Rotation paths and how fast each direction turns (degrees per step):
Each turn is a multiple of 5 degrees from 10 to 175, or 0.
Each row of a path follows its step; steps can be skipped.
Path 1:
step 0: [ 0.15  0.27  0.17  3.47 -0.13 -0.47  0.83 -0.94 -0.66 -1.46 -1.95 -1.49
 -3.49 -1.71  1.91 -1.21  0.59  2.19 -1.62 -2.85  0.39  6.85 -3.50  2.52
  1.96 -2.27  0.02 -0.99  6.26  1.66  0.85]
step 1: [ 0.55 -1.25  0.09 -0.12  1.55 -0.44 -1.40 -1.11 -1.09  0.08  2.06  1.95
 -2.39  5.03  0.60 -2.26 -0.59  3.12 -6.85  5.07  0.64  1.78 -2.13 -3.07
  1.13 -2.11 -0.24  2.97 -0.75 -1.71 -1.56]
step 2: [-2.78  1.86 -0.72  2.03  3.52 -3.02 -3.35 -5.53  0.10 -2.51 -0.57 -0.74
 -2.34  0.95 -0.74  1.27  2.26 -1.99 -0.79 -1.28  2.35 -3.52 -4.44  2.09
  0.68  3.45 -0.65 -0.07  2.05 -3.04 -0.91]
step 3: [-0.47  0.40  2.35  1.05 -4.13 -2.22 -1.18 -1.25  0.18  1.27  5.73  4.80
 -1.41 -2.91  2.05  3.80 -0.85  2.19 -2.90 -0.04  3.10 -2.20  0.43  1.37
  3.83 -1.62  2.69 -1.08  0.90  0.03  0.94]
step 4: [-2.77 -0.91  1.18  4.79  4.15  0.45 -3.13 -0.50 -3.19  1.72  1.84 -1.39
  0.83  1.24 -0.99  1.09 -2.88  3.20 -0.11 -3.53  0.77 -3.52  2.17 -1.01
 -0.87 -1.60 -2.53  3.37 -1.80 -0.59  4.26]
step 5: [-0.89  1.37 -1.82  3.39  0.19 -0.12  0.05  1.08 -0.80 -1.41  0.38  2.89
  1.24 -1.81  1.99  5.37  0.05 -3.48 -0.63 -2.15 -2.22  1.71 -3.50 -4.63
 -1.54  0.76  3.77  2.26  2.54  2.06  3.73]
step 6: [-2.44  3.17 -2.23 -2.55 -1.41  0.82  1.97 -3.56 -1.49  2.41 -2.09  5.12
  1.57 -1.77  0.18 -1.00 -1.40 -0.03 -4.15 -2.16 -1.89 -0.15  2.40 -0.66
 -1.10 -3.47 -1.18  4.85 -2.00 -2.45 -0.10]
step 7: [-5.52  0.92 -1.33 -4.67  2.44 -1.02  3.05  3.59 -0.52  0.90 -0.92 -1.23
 -3.76 -0.37 -0.43  1.52  0.29 -0.72  2.59  0.62 -0.92 -5.27 -1.73 -0.26
 -1.68 -0.16  1.11  3.37  3.63 -1.50  1.76]
step 8: [ 2.32  1.99  0.34  0.09 -0.95  4.97  2.85  3.67 -0.47 -2.39 -2.13  5.63
 -2.65 -2.20 -2.20  2.97  0.60  0.77 -1.19 -0.16  3.12  0.49  3.07  3.59
  0.33  1.07 -1.50  0.57  3.32 -0.53  2.45]
step 9: [ 0.92  1.02 -3.95  0.62  3.41  1.88  1.68  1.62 -0.95 -0.28  3.06  1.00
 -4.06  1.02 -0.94 -7.69 -2.92  1.60  2.63 -1.50  1.07  0.58  1.28 -0.30
  1.89 -0.09  2.64  3.16 -0.68  0.62  1.26]
Directions:
[ 1.43 -1.13 -0.11 -0.63 -0.13  0.55  0.95 -0.33 -0.50  2.06  0.43  0.04
  0.00 -0.10 -0.45 -0.63 -0.87  0.69 -1.63 -0.94  0.13 -0.86 -0.94  0.20
 -0.26  2.04 -1.08  0.92 -1.08  0.57 -0.24]
145
[ 0.64  0.80 -0.49 -0.97  0.67 -1.00  1.00 -0.61 -0.36  0.54  0.14 -0.26
  0.63  0.57  0.42 -0.33 -0.50 -1.55 -1.09  0.64  0.28  1.04 -1.66 -0.16
 -1.66 -1.90 -1.05 -0.89  0.13 -0.22  1.22]
70
[ 0.45  1.25 -1.39 -0.23  0.20 -0.27  1.03  1.70 -0.52  0.82 -1.72  2.02
  0.97  0.40  0.26 -0.23 -1.01  0.03  1.72 -0.42  0.86 -1.29  0.58 -0.32
 -0.58  0.14  0.41  0.03  0.23  0.14 -0.01]
25
[ 0.93  0.76 -1.72  1.10  0.65  0.66 -0.79 -0.47  0.22 -0.87 -0.62  0.47
  0.75  0.91  0.36 -1.22  1.00 -0.61 -0.82  0.21 -0.99  1.05 -0.72 -1.65
  0.36  0.46  0.92  1.66 -0.98  0.53 -0.53]
85
[ 0.06 -0.69  0.89  0.58  0.58  0.06 -0.46  0.80  1.46  0.67  1.40  1.51
 -0.22 -0.61  0.42 -1.06  0.31 -0.59  0.35  0.34 -1.26 -0.85 -1.01  0.22
 -1.37 -0.61  0.13  0.25  1.76  1.51 -1.23]
160
[-1.79 -0.35 -0.03 -1.47  0.19  0.35  0.58  0.17  0.15  0.35 -1.98 -0.27
  0.15 -0.55 -0.16  0.02 -0.03  1.08 -0.81  1.02  0.54  1.61 -0.39 -0.66
 -0.25  0.32 -0.45  1.23  1.92  0.03 -1.47]
55
Path 2:
step 0: [-2.19 -3.05  0.00  0.77  3.95  0.82 -0.87  1.80 -2.80 -3.79  1.48 -4.79
  0.56 -4.86  2.89  2.65  0.08  2.09  1.76 -4.41  0.73  1.50 -1.17  1.44
  2.59 -3.75 -1.03  2.63 -0.50 -2.13 -2.51]
step 1: [ 0.95 -4.33  0.51 -3.34  2.50 -1.28  2.51 -3.62  1.42 -0.85 -3.41 -4.63
  1.49  0.29  1.01 -0.90  0.78  2.29 -4.18  0.26  1.07  3.82  3.56 -2.31
  1.22 -3.36  0.82  1.77  2.60  4.19  0.74]
step 2: [ 0.05 -4.86  0.36 -5.59  1.04 -1.60  0.23 -1.02  2.61  2.11  0.04  2.02
 -4.94  4.69 -0.06  3.23  0.77 -0.28  0.39 -4.83  0.08 -4.39  1.47 -2.15
  1.02 -1.50  0.35 -1.93  0.93  0.00  0.51]
step 3: [ 1.25 -2.53 -2.83 -4.75 -3.29  0.18 -6.51  3.21 -1.65  2.07  1.23  0.26
  2.19 -0.66 -0.11 -0.05 -1.83  1.63 -0.85 -3.59  2.87 -0.88 -3.46 -1.55
 -3.90  2.43  0.70 -1.88  0.14  3.29 -0.71]
step 4: [ 3.46 -4.32 -0.33 -0.33  1.45 -3.32 -1.51  4.18 -4.91  1.18  4.04 -4.56
 -0.16 -0.32  1.64 -4.26  0.35  1.58  0.43  2.71  0.27 -0.01  0.24  1.82
  0.08 -0.38  3.02 -1.86 -1.52 -4.66 -0.39]
step 5: [-1.60  1.53  0.79 -0.51 -1.57 -2.94  3.34  0.44  0.67  2.41  4.15 -4.88
  3.32  4.27 -3.40 -1.66 -0.67 -0.48 -1.22  3.22 -0.28 -0.35  2.89  0.26
 -2.46 -1.67  0.90  0.61  5.53  0.60  3.20]
step 6: [-3.42 -0.60  2.59 -3.57 -2.37  0.45  0.54  2.01  3.25  1.83  1.80  3.97
 -0.22 -0.91 -0.50  0.17 -3.16 -1.22  2.58 -1.74 -5.22 -0.52 -0.06  3.06
 -0.75 -2.79 -2.41 -0.49  4.72 -4.72 -0.27]
step 7: [ 0.82 -0.17  0.08 -1.46 -3.89 -1.12 -2.43 -0.86 -1.55 -3.93 -2.50  2.89
  2.16 -1.67 -2.00 -1.58  1.55 -0.26 -0.79  0.99 -0.52  7.00 -5.57 -0.45
 -1.15  0.70 -0.78 -1.74  4.74 -1.59 -2.60]
step 8: [-3.28 -2.17 -1.26  4.32  3.47 -0.20  0.03  0.20 -4.20 -0.55 -1.69  0.54
 -4.16  3.48 -1.92 -2.62  3.90 -1.37  1.42  1.59 -0.08  3.59 -2.47  0.73
  1.25 -3.65  0.44 -3.91 -0.52 -2.16  2.33]
step 9: [-1.06  1.52  0.54  1.28  1.94  3.40  2.68 -0.71 -1.32 -1.84 -0.14 -2.83
 -0.07  1.38 -0.45 -0.64 -1.94 -3.00  0.71 -2.44  0.51 -1.68 -3.97  2.36
 -1.51 -1.29 -2.08 -1.35  3.69  6.96  5.78]
Directions:
[ 0.92 -0.19  1.37 -0.58  0.47  0.68  0.00 -0.34  0.59 -1.15  2.23 -0.06
  0.93  0.51 -0.54  1.03  0.84 -1.17  0.27  0.85  1.88  0.24 -1.46 -0.28
  0.34  0.72 -0.14  0.84  0.86  0.78 -0.43]
170
[ 0.93  0.78 -1.71 -0.81 -0.13  0.61 -2.12 -0.56  0.55 -0.22  0.37  0.34
 -0.18  1.01  0.03  0.56  1.39  0.10 -0.53 -0.48 -0.47  1.02 -0.81 -0.02
 -1.06  0.54 -1.34 -0.95 -1.24 -1.50 -0.25]
85
[-0.68  0.28 -0.53 -1.01 -1.66  1.12 -1.14  0.88 -0.50 -1.35 -0.49  0.61
 -0.32 -1.42 -0.97  0.73 -0.20  0.88  0.75  0.62 -0.09 -1.06 -0.92 -1.36
  0.80  0.18  1.78 -0.23  0.20 -0.64 -0.68]
95
[ 0.26  0.70  0.62  0.84 -0.78  0.56 -0.61  0.84 -0.52 -0.80  1.14  0.02
  0.67  0.16  2.10  0.00  2.08  0.65 -0.86  0.29 -1.36 -1.06  0.56 -0.32
  0.22 -1.81 -0.16 -0.08  0.51  0.94  0.62]
80
[-0.86 -0.42  0.42  0.45  1.12  0.36  0.53  0.44  0.24 -1.79 -0.86 -0.28
  0.13 -0.56 -1.39 -0.02  1.41 -0.29  0.24 -1.86 -1.73  1.21 -0.48 -0.61
  1.16  0.81 -0.58  0.15 -0.46  0.84  1.08]
40
[ 1.31  1.17 -0.98  0.89 -0.97 -1.07  0.91 -0.41 -0.48 -0.25 -1.10 -1.58
  0.34 -0.07  0.06  1.00 -0.07  0.62 -0.55 -0.83 -0.11 -0.42 -1.18 -0.80
 -1.09  1.18 -0.35  0.07  2.21  0.56 -0.13]
175
